Each path is a new rotation, seen through one point. The rows after it are directions, each followed by how far the rotation turns it, in degrees a step (0 if it stays put).
Each turn is a multiple of 5 degrees from 10 to 175, or 0.
Each row of a path follows its step; steps can be skipped.
path 1
step 1: 21,-27,6,-7,-2,12,-4,9,2,2,-6,4,1,3,2,-9,3,-11,8,7,-1,-20,-25,-7,9,11,26,16,9,0,-7,25,2,-6,-1,9,10,0,-4,-9,-6,3,-17,-3,-4,2,1,17,17,-2,5,-1,23,9,8,26,-10,0
step 2: -17,1,-7,-2,7,10,0,13,-2,-2,-8,-2,1,-4,-15,4,-18,15,7,1,0,6,1,-15,16,-20,10,-10,19,-2,9,1,-16,-20,4,-14,-9,11,2,-9,6,-1,-1,-28,3,-30,-6,-10,-27,10,-7,12,7,-14,2,-3,-4,-8
step 4: 13,-7,-1,-15,-11,9,-14,-10,-4,-15,5,9,-4,8,-6,-11,3,13,12,4,-4,5,3,-13,-17,28,34,1,18,-14,10,20,-18,7,2,11,-10,-5,-6,-5,-10,-9,3,-9,19,-11,11,-10,-7,2,-10,9,10,10,8,7,-4,5
step 6: 4,4,5,2,12,12,-5,5,-6,-3,-11,-16,-5,-12,12,-1,14,8,5,-19,2,10,17,-10,-9,11,10,-9,-1,26,26,26,1,-23,-14,-4,3,-13,6,-7,-21,-2,-4,-4,-2,9,-3,10,-9,6,-10,17,-6,1,5,-1,24,-1
step 7: 1,-7,6,7,-15,3,-5,-6,22,3,4,31,-8,-2,-7,16,-12,5,7,15,-5,-10,-9,-9,-15,22,13,-6,23,11,-6,0,3,5,-6,5,11,2,-1,1,3,-3,0,-25,-5,3,-3,-8,10,-6,14,1,14,19,29,-12,-2,1
step 9: 0,15,1,21,16,1,7,10,1,-11,-3,-3,0,19,16,17,7,6,-7,-17,-6,15,-14,-18,-12,3,13,-16,-3,12,1,-1,-1,-14,-12,-20,20,-10,-1,2,-3,17,-1,-25,12,3,13,-3,2,4,24,5,18,1,3,7,8,-1
step 11: -10,2,2,-10,-7,-4,-8,22,3,1,-7,8,0,13,-7,5,8,16,6,4,-9,6,22,-7,3,-14,-5,7,0,3,7,-7,-9,0,-4,-18,-2,1,-1,-18,-8,-10,-14,-34,35,-1,-1,-9,21,7,4,-3,-5,-17,16,-6,-16,3
step 15: 7,8,0,-3,2,7,11,12,14,-14,5,6,-12,10,-11,2,5,1,7,-15,-4,24,9,0,-3,15,-4,-6,-5,0,26,-1,-14,-5,-17,-10,-13,-22,-15,9,-15,-11,14,5,5,23,32,15,-3,0,6,-2,1,10,13,-3,2,1
Directions:
0,3,-1,2,0,2,-2,3,3,-1,3,2,-3,-1,0,0,-6,4,2,-4,5,-5,-2,3,-1,4,-2,3,1,-1,-7,5,0,-6,-4,4,-2,4,3,-5,-2,3,-2,8,-2,4,-1,0,2,-3,6,-6,-2,-3,-3,0,-3,-5
160
-1,0,2,-2,1,4,1,2,7,3,-3,-1,0,-5,1,4,-6,-3,8,2,-1,-2,-4,-4,2,-2,-3,-4,-2,4,-4,3,0,1,-3,4,4,1,-7,-1,4,-5,0,0,0,-8,-5,7,2,3,1,3,-3,1,0,-2,4,-1
65
-2,0,-2,-3,0,-3,-5,1,-2,-5,4,0,3,2,-5,0,-2,-1,3,2,0,1,4,2,4,-2,0,0,1,6,-7,0,-3,6,-1,3,-3,-2,4,-2,7,3,1,1,-5,0,-4,-3,-3,8,0,3,1,-4,9,3,-3,-2
125
2,-6,-1,-3,-3,1,3,-1,-3,4,-2,-5,3,6,-5,-3,-2,-3,0,1,9,-2,1,4,0,1,-7,2,2,2,4,7,2,2,-2,1,-2,-5,0,0,3,2,-4,0,-3,2,2,9,0,0,-2,-1,-1,6,-2,3,1,1
160
-9,-4,-7,4,-1,2,-1,-1,2,3,-2,-1,1,0,1,-1,-1,5,2,8,-2,1,-1,4,0,1,4,-2,-1,-7,4,-2,2,-6,-3,0,-4,-2,-3,1,5,4,-2,5,-1,0,-2,-1,1,7,-3,-4,1,4,3,-5,-3,2
130
path 2
step 2: -25,33,3,4,11,6,10,2,-2,1,14,10,-8,8,23,14,-8,14,8,2,17,14,7,-8,-6,-1,7,21,3,1,-6,5,10,-8,10,-17,-7,-26,-14,14,14,-12,-4,-3,10,1,1,-19,10,12,12,6,22,32,3,4,6,15
step 3: -8,24,-7,8,0,5,0,9,-35,0,13,-2,-16,-4,-5,14,-15,12,16,8,29,18,0,1,-11,-26,-11,27,9,-3,1,6,-2,5,-8,-1,6,-13,-21,17,-7,-12,-8,2,2,13,15,-4,-16,21,6,5,-4,-10,-2,9,-3,15
step 4: -1,8,8,10,-21,-1,-1,12,-25,-2,3,1,1,6,-11,33,-2,14,-10,28,-6,4,-1,-1,-7,-3,-18,9,9,-5,7,13,-11,25,16,-8,15,-18,-14,20,11,1,-20,2,-1,27,17,1,6,-3,-4,3,-10,-9,-19,-7,5,2
step 6: 8,7,16,-22,-24,-1,10,6,-28,5,14,-20,8,-14,23,-6,0,-10,-5,4,24,10,11,-10,18,-19,-7,-13,-1,18,0,-4,14,-2,1,-12,10,-11,2,13,9,-15,-18,20,10,-15,5,5,-3,26,1,1,2,-12,-8,-12,6,9
step 10: 5,20,-6,3,-4,7,2,1,-25,9,-2,-3,9,2,-13,11,10,1,-28,33,0,16,-11,-1,9,5,-8,20,4,-1,-9,-5,-12,-1,7,-25,24,-30,-6,6,8,-7,12,-8,8,12,2,2,-11,7,-12,5,29,-3,1,10,19,-10
step 12: 14,1,4,-18,-20,13,5,-24,-32,12,-4,-19,5,-17,12,11,9,0,15,10,4,3,16,-16,6,3,-23,-6,6,-3,17,0,17,8,4,-13,9,-4,-17,-2,4,-7,-11,7,-6,-15,19,8,-6,-12,-21,-8,-15,-13,0,18,2,8
step 13: -3,-4,-10,-13,-6,5,20,-18,-8,12,-3,-13,8,-8,20,23,7,0,-11,6,-1,-5,-5,-21,12,22,-5,1,-18,15,14,0,10,-2,23,-19,9,-23,-25,1,16,-1,-14,25,21,0,-2,8,11,-13,-8,-4,7,17,9,7,8,8
step 14: -7,15,-31,2,10,8,11,-13,-1,6,-4,-1,2,-2,27,-2,-7,9,-3,10,21,7,-11,-20,-14,-11,-5,0,-19,14,7,-32,8,-13,0,-18,6,-7,-15,11,9,-7,-13,15,16,-7,-5,-13,-14,16,6,11,-9,21,8,20,3,10
Directions:
-1,-2,-3,-1,1,-3,2,-3,5,7,4,-4,-1,2,-1,-1,-1,-1,6,-2,-1,-2,2,-2,1,-3,4,-2,4,6,-3,-5,0,0,-4,2,-4,-1,-4,5,3,0,-2,-2,2,4,-1,0,-5,0,-3,-4,-1,9,3,-4,7,-2
55
-6,2,-1,5,5,6,4,0,0,0,1,5,0,0,-2,3,4,-6,-1,-2,-3,-1,-2,2,-4,4,2,-2,-1,2,-5,-3,-3,2,4,-2,-6,-5,-2,-7,3,2,-4,1,0,-5,-3,-4,1,3,7,-1,1,2,-2,2,5,-2
125
2,2,-1,-1,0,5,1,2,7,-3,7,0,2,-1,-4,6,-2,-3,-1,0,-8,-6,8,-3,-3,0,0,-2,-2,-1,5,2,0,-2,-5,-6,0,0,0,0,-2,-3,-5,-1,-5,2,1,-6,-1,-3,-3,-3,0,-5,3,0,-1,4
95
4,2,4,1,1,5,-1,0,5,-1,2,4,0,1,0,1,-3,-1,-4,-6,1,1,-2,4,7,-1,2,6,5,-1,0,-2,3,2,-1,0,0,-1,1,-2,12,-4,6,-5,-2,-3,-1,2,-7,-4,-1,-3,2,-1,-1,2,-1,-2
40
4,-4,-4,-1,1,0,2,4,-4,-5,4,-3,-1,-6,-4,0,-4,0,4,-2,1,-3,3,2,2,5,-3,-1,-1,5,-1,2,-7,-1,8,1,7,-3,-4,-4,0,-2,1,1,4,5,0,3,-4,-3,0,-2,3,-3,-1,-3,0,-6
120
path 3
step 1: 0,-1,-3,-9,-14,-5,-32,13,11,16,1,8,2,-11,4,21,-5,6,16,5,2,2,22,17,-8,-7,7,2,-11,-1,4,14,-8,-7,6,-37,-22,12,-2,-5,11,2,10,-9,1,-13,26,8,-1,-6,-1,24,-18,-24,-4,-4,4,6
step 4: -11,1,12,-23,4,-11,4,13,10,1,-7,6,18,-19,9,13,4,-7,15,16,3,-17,2,11,7,-9,10,4,4,-22,30,12,16,12,-7,-1,-18,5,-10,11,13,14,-14,10,-3,-21,13,8,2,-24,-12,5,-17,-8,-8,-7,9,20
step 9: -36,-16,-13,-1,2,-2,-8,-6,11,5,14,0,2,-3,-1,16,3,-6,-2,14,16,-4,40,-17,0,-3,5,12,4,-11,4,29,-12,-11,24,-4,-10,-5,-12,10,9,-4,-9,1,27,-3,5,11,-12,9,7,6,10,-15,-9,-2,1,-4
step 10: -26,-4,-10,-6,-23,-12,-7,-12,10,9,-1,14,12,-12,-18,22,4,1,5,7,19,-10,9,3,-2,30,3,17,14,-12,1,22,1,11,-2,-4,-28,10,-6,-20,4,-16,-14,-1,12,8,3,16,-12,11,-9,-3,-15,5,-2,13,6,-12
step 12: -19,2,9,-9,-16,1,-3,10,6,15,1,0,19,0,-5,-7,-4,-2,1,7,5,-9,9,-1,9,-2,-3,9,17,-1,-2,36,25,13,1,11,9,-22,2,25,26,-2,-7,-2,22,22,7,12,0,-12,13,23,2,-18,-14,-1,6,13
step 13: -34,-15,1,-9,-4,2,1,12,22,9,3,14,21,16,-14,5,12,-5,4,15,-8,2,26,16,23,-9,5,25,-4,-5,1,13,14,0,-6,-9,-7,-4,16,-11,10,-10,2,1,10,3,15,3,-8,8,-11,23,-2,-6,-27,1,2,-5
step 14: -20,6,2,-4,-3,-14,-22,-2,9,2,3,18,15,-13,-14,16,-3,16,12,9,7,-11,10,3,18,8,23,6,-5,24,-5,23,33,-7,-13,-5,-13,7,14,-10,-5,-1,5,1,2,0,13,-10,-5,18,-13,22,-14,14,6,5,-4,11
step 15: -13,-16,3,-13,5,-21,-33,3,-4,1,18,-14,11,-9,-16,-3,16,14,-1,20,6,12,-5,-9,15,12,20,-7,-8,3,-6,19,11,21,1,8,8,2,2,17,9,-3,-5,2,14,11,6,-3,-6,2,-17,31,7,-4,16,-1,-10,21
Directions:
0,-3,5,-3,1,5,1,4,-1,3,-1,0,4,-4,-3,2,-2,-2,-2,-2,3,-3,0,2,2,3,7,-10,3,5,-2,-3,2,-1,4,-1,-2,3,3,-2,-6,-3,0,-5,-4,-5,1,-4,1,-1,0,-3,-7,-3,-5,1,3,0
115
2,-6,-2,3,2,-4,-2,1,1,-3,-6,-4,-5,0,-1,-4,-2,2,0,0,1,2,3,-3,-1,0,6,-6,3,4,0,3,2,-1,2,-3,13,-1,-6,3,1,-1,-6,0,3,1,-2,1,-1,-1,6,4,2,-2,-3,4,-1,-1
110
2,2,-3,-1,0,0,-6,0,-1,3,3,0,0,0,-3,3,4,-2,3,-6,2,0,5,4,5,-1,1,3,0,-1,-4,-4,2,1,-4,0,1,-2,-1,7,-3,0,2,0,0,4,4,5,-4,-8,7,-4,-5,1,0,4,1,-8
35
0,-2,1,0,1,4,2,1,4,4,3,-1,-1,2,10,2,-4,3,-3,-2,-1,2,1,4,-2,1,3,4,-2,-1,-3,0,-1,-3,5,2,5,-3,0,2,1,-5,6,-4,7,1,-3,4,-5,2,-7,-1,1,-1,-4,0,8,-2
100
-2,0,3,1,1,-1,0,-1,2,6,4,4,0,0,-5,-7,-2,3,0,-3,-4,3,-6,-1,-4,2,3,-4,0,5,3,0,-3,5,1,-4,-3,0,5,5,0,5,-5,1,3,5,-5,1,-3,-5,-2,-1,2,4,6,1,5,-3
85
-5,4,1,4,2,-3,-2,5,-3,-4,1,8,-6,-9,-5,-2,1,0,1,-3,0,2,2,5,-2,0,2,4,3,0,3,-4,-3,-8,1,-1,-1,2,1,-1,4,-1,0,-1,-1,3,3,-2,-4,7,1,0,5,-2,-5,1,3,0
90
-3,1,-6,-1,3,-6,-1,-1,3,-5,-1,0,-1,6,-2,0,-6,0,-1,0,1,-5,7,2,2,4,-2,-2,-6,3,9,3,-2,-4,5,-6,-3,2,5,-1,-2,-2,6,1,0,-1,-1,3,2,-1,0,0,-2,3,1,4,1,-2
85
path 4
step 2: 19,-2,-6,-6,-14,8,-1,-7,3,-1,-14,-25,-4,17,5,18,-22,3,1,5,16,2,17,-7,16,-4,32,-7,-2,20,26,-1,-13,13,24,-2,-13,5,-29,2,14,10,-7,-7,2,10,-9,0,-2,4,-7,21,-19,3,-11,1,-22,-1
step 4: -3,-23,-6,-10,8,1,7,-9,6,-4,-6,4,7,8,-1,21,-21,0,-9,3,12,-11,8,7,0,12,-10,-10,-12,-9,-20,-4,26,25,11,-23,-19,10,16,-14,13,4,4,14,-26,-6,-19,15,7,-5,1,-19,24,21,12,12,-5,1
step 5: 10,-9,16,16,-23,4,-24,-29,-16,-8,0,-27,-5,-32,3,-15,-18,-3,6,3,-2,24,-7,1,7,1,2,-11,20,-2,-5,3,3,-3,8,5,-1,0,-8,7,5,-7,-26,-3,-19,8,15,2,21,-22,-2,-1,11,-8,5,18,4,4
step 6: -36,-14,-12,-5,17,24,2,-10,8,-9,7,-1,10,-12,1,9,18,-9,-5,27,-4,16,-15,7,-25,11,-6,29,1,5,6,12,-4,-15,14,24,4,1,1,-8,8,-17,7,-4,3,-8,-1,4,8,16,7,-20,11,-19,5,2,-5,-12
step 7: 4,-7,-2,-20,-4,1,18,-10,-19,-5,6,24,-3,-18,10,-6,-28,12,-6,7,-5,-12,-1,-4,-2,-14,1,5,-9,18,5,-6,-1,-8,8,-15,-9,4,-8,7,-6,12,8,-4,24,2,23,18,0,-5,-3,-34,-14,24,-14,17,-26,-6
step 9: 19,-3,-8,-1,-10,-6,31,21,21,-12,-6,7,16,-5,-6,5,2,-1,4,2,4,-2,-6,10,-13,-12,-6,-2,-29,-12,4,0,-14,17,14,10,6,4,35,-11,23,-5,16,21,-2,7,18,-15,25,17,8,5,-2,-11,-9,-1,-9,4
step 11: -17,30,-16,-4,7,-22,1,11,33,11,-4,-5,4,-4,11,6,8,7,13,12,12,4,-2,-27,-7,-8,8,7,1,-14,-18,-7,-1,-20,-8,7,-10,15,-23,10,21,0,-6,0,6,14,-13,-5,-6,11,15,9,28,1,18,3,7,2
step 14: -20,10,2,5,0,-8,5,7,-8,9,28,9,12,-22,8,-7,3,-34,-2,2,18,-11,9,16,-21,-12,-10,-11,4,6,-12,5,14,1,12,-6,-36,3,14,2,-11,1,2,-4,8,1,4,-20,5,10,23,1,3,-26,0,-5,14,-10
Directions:
1,-3,2,1,2,-4,3,2,6,-1,3,-2,-3,0,-1,3,-1,1,-1,-6,0,-1,-2,-6,4,0,4,1,-2,-4,2,2,5,4,-2,1,-1,-2,2,5,1,1,-6,7,2,-4,-7,4,7,4,-2,1,-2,-6,0,5,1,6
55
4,3,-2,-10,-2,-1,2,1,-2,-1,3,0,2,-4,2,-4,3,2,-5,2,2,4,-3,1,1,-1,-1,-5,-1,-1,3,-3,1,2,1,-1,-4,-2,-3,3,2,8,-4,3,3,3,8,-4,3,-4,4,0,1,-1,-2,0,3,6
160
4,-2,-4,0,-1,1,-6,1,0,-2,0,1,1,-4,1,6,-7,-1,5,-5,0,4,-1,3,-4,0,7,4,4,-4,1,-1,2,1,0,6,7,-5,-2,-4,2,5,1,0,-3,0,0,-3,0,1,6,6,0,-2,-4,-2,-3,0
110
3,4,0,2,2,-1,0,4,-2,-2,-2,5,-2,3,4,-3,-1,-1,-4,-1,-3,0,-5,3,-1,0,2,-1,-2,-3,2,3,3,1,6,3,-4,5,-7,2,0,-3,-4,4,-6,6,-7,-6,-2,3,1,2,-5,6,3,0,4,-3
35
-7,-3,-2,-4,4,5,-2,2,-2,1,1,3,-2,2,0,0,-1,0,-4,2,3,7,-3,1,7,3,-5,-1,1,-3,5,1,-1,2,-2,0,3,-5,3,1,4,4,5,-5,-1,-1,-7,-3,-2,0,-2,3,-1,0,7,1,0,-1
160
path 5
step 0: -13,2,9,0,27,8,-6,-4,1,-7,-12,5,-2,-11,26,6,6,-4,4,-12,7,-5,7,0,-13,1,13,-15,-7,8,14,-20,-4,22,-7,-30,-11,-1,4,-17,12,10,17,-21,-11,1,-21,24,12,17,-6,15,11,-3,-4,-11,0,13
step 1: -35,8,8,1,9,-16,5,-11,8,-8,10,2,3,12,2,20,-6,-9,11,-31,9,-1,7,23,-27,0,10,-11,8,3,-15,-4,7,0,-1,-18,-19,-9,-8,-6,-1,2,13,3,-2,-17,16,-6,20,0,8,-15,10,-6,-20,6,2,8
step 2: -15,-1,18,18,16,-7,-3,5,10,-4,5,7,-24,1,14,7,28,10,-9,-13,-2,3,-11,9,-15,21,0,-5,11,0,22,4,-6,0,5,19,10,-23,2,-4,2,11,10,-5,-3,5,14,-4,13,4,-13,-20,31,15,-2,-3,-3,25
step 4: -11,18,5,10,23,2,-14,9,-19,-6,0,-2,10,-11,2,11,-11,17,-25,-7,-6,22,-8,-4,-4,0,-1,-4,-14,15,2,-13,-27,-15,8,-18,-11,-17,-8,-8,17,-1,16,-5,-11,16,-1,17,15,1,7,-14,2,1,-21,15,14,12
step 7: -24,14,-23,8,4,-18,-8,-4,-16,-2,3,12,0,-2,5,-2,6,6,4,16,11,-9,-9,-11,-15,-12,3,2,16,-9,-13,-29,-15,4,-25,-9,-5,2,4,-5,-14,4,7,-4,-6,-8,14,-4,25,-19,16,-21,-20,2,-3,4,10,19
step 10: -3,14,9,-2,-3,19,16,-6,1,9,-7,9,-5,-4,33,15,12,10,-10,14,5,9,-12,-6,7,-1,15,-6,-6,-9,9,-6,-14,1,0,5,-8,-4,-10,10,-6,7,4,8,-9,13,29,17,6,-18,10,-29,5,12,-38,-3,-8,4
step 12: -1,0,-7,10,27,13,-6,-4,-6,10,9,8,12,16,-14,20,5,1,1,-14,-3,-10,-6,-5,18,-10,-7,4,-18,10,-19,-24,-14,15,2,5,9,-12,-7,6,13,-1,-3,3,-8,-1,9,24,20,4,-22,-4,5,-12,-32,-10,-22,1
step 14: -5,3,35,7,-3,-2,1,-12,-2,-1,-1,1,-1,-4,6,-9,14,-9,16,-3,9,-8,-11,-9,14,-15,11,-4,-10,-21,8,-10,-15,15,28,-10,3,-17,4,-14,-2,18,10,30,-22,-1,19,24,12,-8,-5,-6,-2,5,4,-13,-6,-7
Directions:
0,-4,2,3,10,1,-4,-4,6,-1,-5,-3,-1,-4,-1,-3,-2,2,-1,3,-2,1,-2,0,3,-1,-3,4,-4,2,3,-1,-3,3,-2,-1,-3,-2,-3,1,5,-3,5,3,2,3,5,-2,-3,1,3,-1,2,6,-1,-7,-6,-4
175
-5,-2,2,2,3,3,2,5,-6,-3,-6,2,-3,3,-2,-1,4,-8,-2,0,0,3,-4,0,0,3,0,1,3,0,1,1,1,7,1,2,5,-3,-2,5,0,-3,-5,5,-2,-4,-5,3,-2,8,1,3,-3,1,4,-3,-4,1
120
-1,1,5,0,-4,1,6,0,1,2,1,-5,4,2,2,-1,0,3,-3,-4,3,2,-2,1,-2,1,4,2,-1,4,-2,-4,1,-1,10,-2,-6,4,6,-3,4,-1,-1,-5,-1,-4,-1,1,-2,8,6,-2,-2,1,0,-3,-4,-3
85
2,5,-4,1,2,-4,5,1,4,-9,-2,4,5,4,-1,3,-4,-1,-3,-4,1,1,0,-5,3,3,0,0,-2,-3,-3,-1,4,0,-5,-1,-1,-6,4,6,3,-5,3,-1,-1,-2,0,2,1,-2,5,1,-2,-1,-7,1,1,-2
125
4,10,0,-8,1,-4,-1,-3,-1,-2,-1,-1,1,-1,3,-3,0,-5,4,4,-2,3,-8,-4,4,-5,-1,0,7,3,-1,-5,-2,6,1,1,1,0,1,-3,1,1,2,-4,1,5,0,0,-1,4,-1,0,-3,3,2,1,4,2
95
6,8,8,2,1,1,2,-6,4,-2,1,-1,-6,-2,-3,1,-3,-4,0,2,-1,-7,-4,4,-1,0,4,2,-3,-2,0,1,4,-2,0,-4,1,-3,-5,0,0,1,0,-2,0,-4,-8,0,3,-2,-6,0,-1,-2,1,0,-6,-1
20
2,-3,0,-2,-2,6,3,-2,-1,1,2,7,3,3,0,-2,0,-5,-2,10,1,-1,-1,0,-1,-3,2,4,-4,-2,0,0,-3,4,-2,3,0,7,4,-1,-3,0,-4,-2,6,0,-1,-1,2,-2,1,0,-1,-1,-11,-6,-1,-1
25
